In the rows, zero is written as 128.
Rotation paths and how fast each direction turns (degrees a step):
Each turn is a multiple of 5 degrees from 10 to 175, or 0.
Each row of a path follows its step; steps can be skipped.
Rotation 1:
step 0: [128 130 133 126 115 139 124 124 137 131 137 122 128 129 132 116 138 124
 130 130 131 129 129 129 128 134 123 127 131 129 121 132 122 130 135 124
 136 123 128 131 127 122 131 128 123 132 134 123 125 123 126 126 135]
step 2: [126 124 133 118 129 128 128 124 124 132 129 131 133 130 128 122 138 124
 126 130 131 129 129 122 124 142 130 118 119 133 136 125 133 129 137 124
 138 126 118 132 128 129 127 121 123 126 131 122 122 122 126 128 128]
step 6: [123 140 133 125 124 137 128 129 121 123 135 130 123 129 126 124 144 132
 132 136 123 127 134 129 122 129 130 131 118 131 131 127 133 128 135 125
 130 127 127 128 123 129 131 128 136 130 138 122 131 128 126 131 118]
step 15: [127 128 126 128 121 131 125 119 126 127 133 131 130 123 131 125 129 120
 130 133 137 127 125 126 121 142 131 126 118 137 125 130 130 125 135 120
 130 121 117 129 127 125 125 138 128 133 128 121 126 122 122 123 130]
step 19: [122 131 141 126 120 132 132 115 131 130 125 127 127 135 122 120 140 128
 129 129 119 132 132 124 127 134 126 138 128 133 125 129 136 129 133 119
 132 125 126 127 127 123 131 131 136 130 133 125 125 124 122 127 127]
step 20: [124 130 136 121 128 133 128 135 121 127 133 128 132 123 129 123 136 124
 129 137 131 127 123 123 121 133 133 122 119 133 125 125 135 126 140 127
 134 135 124 122 128 124 138 132 129 130 135 126 127 126 128 117 128]
step 28: [133 128 133 127 126 137 131 124 131 127 133 126 132 130 124 131 131 125
 132 129 133 128 128 129 121 141 136 115 119 132 126 123 133 131 129 127
 136 124 115 128 126 123 133 122 130 132 129 128 128 120 121 134 134]
step 31: [128 128 133 117 123 127 128 123 126 129 124 128 135 127 124 125 132 125
 133 129 132 133 125 119 119 133 133 124 121 129 123 130 129 134 139 127
 136 114 121 127 124 124 135 128 129 134 136 129 130 120 120 124 130]
Speeds:
[128 126 128 128 130 127 130 129 126 131 130 129 129 126 127 127 126 125
 127 128 129 127 127 130 128 126 129 128 126 130 130 129 126 130 128 126
 128 127 125 125 127 129 129 128 128 129 127 127 131 128 127 129 130]	135
[126 128 126 129 126 129 128 125 128 130 129 129 127 129 130 128 128 127
 127 127 129 127 126 129 128 128 126 132 131 128 126 131 129 126 128 128
 130 126 128 126 127 127 128 129 127 127 126 128 129 129 125 126 128]	95
[128 126 131 131 129 128 128 128 129 127 130 128 129 125 130 128 127 126
 125 127 132 127 131 127 130 129 124 128 129 128 129 126 129 126 128 128
 128 129 128 129 127 128 128 129 128 127 129 126 128 127 129 125 129]	145
[127 126 128 129 127 129 128 131 129 129 130 126 127 132 127 127 129 128
 130 127 128 126 131 128 128 125 128 129 128 128 128 129 128 126 129 131
 127 126 129 131 126 130 129 127 128 130 128 126 131 127 127 129 129]	60
[126 130 129 127 128 128 130 126 129 129 128 129 126 128 127 128 128 130
 129 130 130 129 130 133 130 124 126 126 127 127 128 128 130 127 127 126
 127 130 129 129 127 125 130 128 130 129 128 127 127 130 128 129 130]	135
Rotation 2:
step 8: [126 130 130 133 138 128 120 118 114 131 128 129 130 126 124 129 132 125
 129 133 131 124 132 126 134 130 128 125 130 133 126 124 134 127 119 128
 126 128 130 125 128 111 126 136 125 132 124 123 127 114 133 131 120]
step 11: [130 131 123 126 129 119 122 130 130 120 131 140 120 131 134 137 134 136
 124 127 134 132 128 125 127 126 128 134 118 132 124 124 122 127 128 124
 132 134 128 128 131 130 123 123 128 127 123 127 109 129 129 130 119]
step 18: [123 128 125 130 132 129 132 128 110 123 120 136 124 128 126 131 126 129
 131 121 133 123 133 126 128 127 132 135 136 124 126 124 129 117 133 137
 121 122 123 130 125 132 130 136 133 122 125 115 130 125 123 127 132]
step 20: [127 129 117 124 132 135 126 120 126 119 119 136 121 131 132 127 134 134
 123 123 130 124 129 125 128 131 139 134 124 123 123 124 137 121 128 130
 132 133 125 130 132 138 129 131 132 137 119 124 124 128 127 125 122]
step 26: [128 125 125 124 131 137 129 134 118 123 121 123 137 126 131 121 129 134
 130 128 125 122 129 132 125 132 135 135 121 125 130 125 127 124 130 124
 129 121 116 127 132 117 132 126 132 121 138 128 124 126 119 122 135]
step 27: [125 120 129 138 135 130 120 129 112 138 130 139 124 131 126 132 126 127
 136 122 127 127 127 128 136 126 125 129 144 128 122 125 121 126 129 130
 132 125 132 125 129 121 125 127 131 128 126 122 126 129 134 125 129]
step 28: [140 125 133 121 129 130 126 128 122 121 117 125 115 122 135 125 133 126
 129 126 132 134 126 134 122 127 138 134 125 136 132 125 135 127 126 126
 136 124 122 135 130 122 124 132 138 125 132 126 123 125 128 129 132]
step 29: [119 130 122 128 135 132 127 117 117 133 129 135 126 132 124 133 124 131
 130 123 124 124 128 135 132 132 128 133 133 133 116 121 129 128 125 131
 134 125 121 126 126 133 139 139 127 136 122 130 128 126 131 132 130]
Speeds:
[128 127 127 129 129 129 129 130 126 130 126 128 127 128 129 128 125 128
 132 131 127 127 129 129 128 130 130 129 129 130 128 130 128 128 129 125
 126 129 130 128 127 127 129 128 132 127 129 127 128 126 130 128 130]	35
[127 127 128 126 131 125 126 129 127 131 127 130 130 128 124 127 130 127
 129 128 126 127 126 128 130 127 127 129 127 130 131 127 130 129 128 126
 127 129 128 129 127 130 126 130 127 127 129 128 129 130 130 128 128]	170
[127 128 125 128 128 128 128 128 127 128 129 131 126 128 128 128 129 126
 129 130 129 125 127 126 133 127 128 126 125 126 127 127 128 128 130 127
 128 127 129 128 130 125 129 127 127 127 128 129 127 128 128 127 127]	115
Rotation 3:
step 7: [128 127 125 121 130 132 128 123 119 126 129 125 124 119 127 123 124 132
 124 121 134 133 129 124 132 120 132 134 120 136 136 131 137 125 121 120
 125 117 120 130 129 129 121 122 129 127 126 136 135 129 121 138 136]
step 8: [118 128 136 137 127 119 120 130 130 132 124 114 122 122 124 127 127 134
 127 124 137 128 131 128 127 118 123 134 122 129 121 123 124 131 125 129
 125 120 129 123 130 132 137 122 134 135 127 129 134 120 123 133 132]
step 10: [129 127 119 134 124 130 123 131 133 129 131 134 121 132 127 126 126 140
 128 128 131 125 132 135 120 119 131 129 133 133 121 129 134 118 119 128
 121 127 119 129 126 120 139 116 125 134 126 130 127 126 125 135 126]
step 11: [127 123 138 122 132 127 130 133 125 139 132 136 120 123 126 126 128 135
 129 130 138 121 128 127 138 122 127 122 139 135 128 122 128 129 129 132
 120 127 129 130 126 121 134 127 122 139 125 123 126 126 120 117 133]
step 14: [132 129 129 131 134 125 121 131 136 142 133 125 124 122 128 127 133 138
 123 130 136 121 127 117 129 129 123 138 133 121 130 132 125 134 118 126
 125 117 129 124 132 141 127 125 132 129 129 123 126 131 132 123 127]
step 31: [129 120 125 138 128 116 128 126 132 120 132 126 123 123 128 136 130 140
 134 131 129 132 127 128 128 128 124 136 130 130 120 125 132 137 123 122
 126 128 128 125 134 136 118 124 137 140 131 123 138 128 132 127 133]
step 33: [122 119 129 130 131 120 123 130 131 128 122 129 123 123 131 137 124 139
 129 126 133 130 124 126 138 117 134 136 140 125 119 129 127 122 128 133
 123 129 126 134 125 120 141 125 132 127 131 123 131 132 131 130 134]
step 35: [118 119 117 127 122 130 128 128 127 125 130 125 120 119 124 132 129 131
 126 137 136 131 130 118 123 130 131 123 122 119 125 136 136 124 119 134
 120 123 121 125 124 123 137 129 121 128 125 130 127 127 127 131 135]
Speeds:
[129 129 128 129 130 127 126 129 128 127 130 128 126 127 127 126 129 129
 129 131 128 128 128 128 127 126 126 129 126 133 129 126 126 126 130 128
 130 127 128 130 126 127 127 126 127 129 129 130 129 126 128 128 126]	20
[127 129 128 128 127 130 129 129 124 128 127 132 130 125 128 126 130 128
 129 129 131 128 126 128 128 127 131 129 129 128 128 128 126 129 130 128
 128 129 127 127 128 124 128 128 129 126 128 126 130 130 127 129 127]	65
[129 129 128 131 127 129 127 130 129 126 128 125 128 127 128 127 128 126
 130 129 130 127 126 126 127 129 128 128 126 127 127 130 127 130 130 126
 129 124 125 128 130 129 127 130 128 129 126 129 127 126 126 128 129]	65
